In the data rows, the value 128 means zero.
Each row below has a hidden score, from 0 to 30, with 15 about the middle. What is it? The score is a weighted sum of the row's numbers plus the product of two more (or one squared), each taken from its middle value.
[77, 154, 98, 128, 149, 156, 153, 169, 120, 172, 135, 147, 168, 139, 53, 111] 18
[166, 93, 166, 130, 139, 53, 117, 108, 155, 99, 55, 128, 124, 138, 154, 163] 14
[104, 153, 103, 134, 138, 144, 143, 161, 55, 162, 136, 140, 146, 133, 123, 118] 14
[176, 99, 175, 153, 54, 53, 52, 110, 153, 97, 140, 134, 117, 135, 149, 152] 19
[129, 156, 131, 157, 133, 53, 130, 148, 121, 126, 142, 123, 152, 110, 139, 150] 11
[114, 162, 111, 123, 129, 151, 140, 136, 55, 156, 122, 139, 57, 124, 53, 122] 17
[152, 118, 162, 147, 124, 109, 125, 101, 155, 113, 126, 109, 131, 129, 124, 61] 16
[179, 107, 167, 130, 128, 117, 112, 109, 145, 88, 143, 151, 115, 143, 171, 61] 25
[77, 135, 143, 54, 54, 99, 145, 162, 119, 128, 138, 164, 139, 118, 134, 146] 15
[112, 124, 124, 169, 148, 93, 52, 147, 112, 135, 136, 54, 141, 132, 132, 159] 20
[77, 141, 128, 107, 134, 139, 99, 118, 133, 125, 134, 142, 108, 129, 163, 149] 21
[104, 169, 83, 145, 133, 142, 52, 162, 107, 150, 146, 139, 135, 109, 53, 109] 20
[77, 103, 162, 147, 127, 107, 52, 106, 55, 99, 138, 54, 131, 126, 157, 159] 22
[96, 150, 106, 124, 136, 187, 141, 145, 132, 88, 140, 115, 144, 53, 135, 97] 15
[155, 60, 147, 153, 135, 103, 116, 114, 134, 102, 132, 152, 57, 153, 178, 152] 16
[170, 113, 175, 139, 132, 120, 119, 112, 146, 96, 132, 140, 118, 142, 150, 153] 16
[109, 152, 126, 54, 133, 106, 147, 159, 55, 140, 130, 126, 158, 115, 115, 143] 19
[111, 160, 108, 135, 149, 127, 144, 168, 100, 88, 133, 159, 151, 130, 107, 115] 20
[77, 60, 83, 145, 119, 117, 110, 108, 150, 93, 138, 129, 57, 133, 162, 149] 15
[163, 94, 171, 135, 125, 53, 103, 100, 163, 91, 130, 113, 57, 132, 174, 166] 13
[134, 127, 136, 106, 146, 146, 136, 126, 156, 136, 123, 146, 139, 135, 120, 149] 14
[77, 98, 163, 123, 129, 53, 121, 103, 167, 105, 55, 137, 128, 156, 150, 147] 22
[155, 126, 152, 169, 117, 90, 119, 108, 55, 88, 133, 108, 125, 127, 168, 176] 19
[167, 106, 155, 152, 135, 103, 122, 107, 145, 95, 125, 139, 117, 141, 160, 159] 14
[160, 107, 168, 137, 125, 114, 111, 108, 167, 91, 140, 117, 126, 135, 159, 168] 14
[166, 60, 164, 145, 54, 126, 134, 98, 155, 88, 137, 134, 57, 114, 163, 156] 18
[171, 104, 169, 131, 133, 117, 119, 99, 161, 93, 143, 141, 57, 53, 154, 164] 13
[88, 150, 98, 132, 145, 53, 142, 161, 55, 170, 139, 127, 57, 132, 109, 114] 12
[77, 127, 134, 54, 120, 126, 114, 117, 150, 132, 121, 54, 57, 133, 139, 168] 15
[163, 98, 154, 139, 116, 113, 107, 94, 141, 104, 139, 119, 119, 53, 53, 162] 16
[142, 158, 129, 110, 122, 145, 131, 126, 121, 139, 133, 150, 109, 119, 150, 123] 12
[103, 171, 99, 54, 135, 127, 153, 172, 99, 163, 142, 155, 152, 124, 117, 107] 12
[94, 166, 83, 128, 148, 158, 52, 176, 114, 173, 153, 152, 57, 125, 53, 103] 23
[77, 153, 83, 111, 155, 156, 160, 69, 55, 174, 55, 54, 166, 140, 99, 106] 23
[157, 105, 83, 145, 54, 107, 116, 69, 158, 100, 136, 129, 119, 137, 162, 159] 10
[173, 124, 164, 152, 120, 106, 114, 105, 157, 96, 140, 54, 119, 120, 165, 161] 12
[103, 151, 94, 115, 140, 180, 142, 140, 55, 165, 143, 120, 150, 136, 133, 105] 13
[94, 148, 104, 132, 54, 146, 148, 170, 126, 173, 146, 142, 158, 133, 106, 125] 14
[169, 110, 176, 163, 123, 99, 52, 118, 159, 95, 138, 131, 133, 134, 149, 61] 21
[103, 169, 90, 105, 145, 171, 141, 157, 112, 172, 55, 147, 151, 138, 124, 102] 16
[77, 164, 89, 121, 54, 156, 156, 161, 109, 176, 141, 158, 154, 132, 113, 61] 13
[165, 114, 170, 54, 54, 122, 123, 106, 140, 96, 131, 149, 113, 134, 157, 145] 22
[108, 155, 100, 120, 160, 163, 153, 178, 55, 176, 55, 165, 163, 140, 101, 108] 16
[136, 143, 133, 135, 129, 135, 143, 144, 140, 153, 127, 154, 151, 150, 111, 119] 14
[165, 115, 83, 157, 149, 92, 127, 123, 136, 106, 55, 167, 104, 157, 176, 149] 12
[155, 107, 177, 146, 54, 121, 116, 102, 169, 95, 55, 124, 57, 143, 146, 61] 20
[127, 139, 119, 54, 132, 107, 121, 69, 101, 88, 128, 149, 57, 53, 181, 138] 14
[165, 60, 169, 138, 127, 115, 103, 97, 160, 88, 133, 141, 121, 145, 154, 160] 17
[97, 60, 99, 123, 155, 159, 164, 166, 123, 173, 140, 133, 175, 53, 53, 61] 16
[93, 60, 117, 140, 146, 161, 153, 163, 55, 156, 144, 124, 154, 123, 53, 94] 22
[174, 118, 172, 54, 134, 119, 122, 121, 149, 88, 55, 140, 129, 142, 145, 152] 19
[125, 152, 128, 165, 138, 111, 143, 143, 117, 132, 140, 134, 124, 118, 159, 144] 12
[140, 143, 139, 163, 135, 107, 123, 122, 119, 112, 141, 136, 111, 119, 171, 61] 16
[172, 122, 172, 141, 117, 113, 130, 120, 158, 99, 142, 141, 127, 136, 148, 145] 15
[94, 175, 95, 141, 140, 166, 147, 166, 104, 172, 140, 134, 161, 115, 119, 106] 14
[185, 87, 166, 118, 135, 108, 101, 106, 154, 92, 136, 159, 112, 149, 170, 61] 26
[120, 148, 137, 159, 138, 109, 145, 156, 127, 132, 138, 133, 154, 111, 123, 153] 13
[152, 60, 162, 153, 127, 53, 123, 134, 153, 106, 130, 54, 150, 125, 140, 174] 14
[162, 85, 168, 128, 137, 115, 105, 103, 163, 88, 55, 141, 127, 147, 156, 171] 17
[142, 130, 150, 153, 111, 126, 124, 111, 136, 118, 131, 121, 125, 143, 53, 149] 18
[134, 145, 131, 109, 128, 156, 137, 122, 152, 139, 140, 144, 133, 129, 53, 130] 15
[147, 114, 154, 153, 122, 53, 109, 104, 153, 99, 125, 84, 133, 125, 165, 164] 12
[113, 157, 105, 105, 54, 53, 139, 153, 123, 161, 153, 142, 159, 137, 129, 105] 11
[106, 152, 98, 111, 149, 53, 143, 154, 112, 171, 153, 146, 155, 142, 127, 106] 8
[152, 124, 169, 146, 130, 115, 123, 113, 55, 88, 130, 115, 123, 136, 53, 160] 24
[101, 146, 98, 131, 148, 53, 153, 161, 117, 172, 144, 153, 57, 138, 107, 107] 10
[117, 140, 108, 137, 54, 110, 147, 166, 109, 88, 137, 166, 134, 134, 132, 123] 25
[166, 105, 83, 132, 54, 101, 109, 82, 55, 104, 55, 128, 114, 137, 147, 154] 20
[100, 170, 91, 121, 134, 166, 147, 168, 109, 174, 146, 144, 146, 124, 120, 100] 12
[77, 156, 83, 144, 154, 127, 166, 69, 116, 88, 143, 165, 57, 132, 89, 117] 15
[77, 98, 189, 152, 155, 101, 148, 126, 158, 98, 130, 136, 57, 147, 105, 149] 22
[94, 151, 104, 115, 147, 182, 144, 139, 139, 166, 135, 103, 162, 133, 53, 61] 16
[102, 167, 108, 136, 136, 161, 133, 148, 55, 153, 149, 54, 136, 115, 151, 101] 13
[83, 155, 106, 140, 54, 151, 158, 177, 55, 176, 143, 124, 185, 142, 53, 113] 17
[167, 103, 168, 135, 129, 121, 106, 69, 155, 96, 142, 128, 114, 136, 157, 156] 15
[139, 131, 134, 169, 134, 94, 134, 69, 121, 115, 137, 145, 138, 120, 149, 169] 15
[77, 102, 83, 135, 133, 115, 102, 98, 149, 88, 144, 144, 105, 53, 186, 152] 11
[101, 154, 124, 54, 133, 179, 140, 131, 159, 153, 141, 114, 143, 129, 124, 107] 11
[157, 112, 155, 147, 54, 53, 122, 94, 146, 109, 132, 115, 57, 147, 141, 164] 13
[109, 148, 108, 54, 142, 53, 128, 155, 102, 152, 141, 54, 132, 125, 142, 125] 11
[136, 153, 135, 116, 138, 149, 129, 124, 136, 127, 55, 119, 127, 136, 141, 61] 15
[170, 90, 171, 147, 126, 109, 84, 95, 166, 87, 133, 130, 113, 53, 53, 172] 17
[119, 152, 121, 54, 140, 170, 132, 140, 138, 150, 134, 54, 141, 135, 124, 119] 10
[144, 131, 133, 54, 138, 142, 119, 112, 145, 129, 128, 121, 127, 137, 154, 150] 10
[116, 172, 99, 131, 144, 140, 152, 178, 100, 160, 55, 168, 144, 126, 116, 61] 15
[151, 117, 159, 139, 144, 127, 130, 120, 160, 109, 152, 140, 140, 144, 134, 156] 14
[159, 132, 157, 170, 113, 89, 134, 110, 145, 96, 136, 134, 136, 129, 151, 169] 13
[175, 113, 182, 144, 131, 113, 131, 116, 55, 98, 145, 150, 135, 138, 133, 148] 27
[172, 60, 177, 154, 127, 112, 116, 69, 156, 98, 55, 125, 128, 130, 149, 150] 17
[160, 102, 162, 140, 121, 116, 116, 104, 148, 107, 139, 54, 122, 53, 53, 160] 14
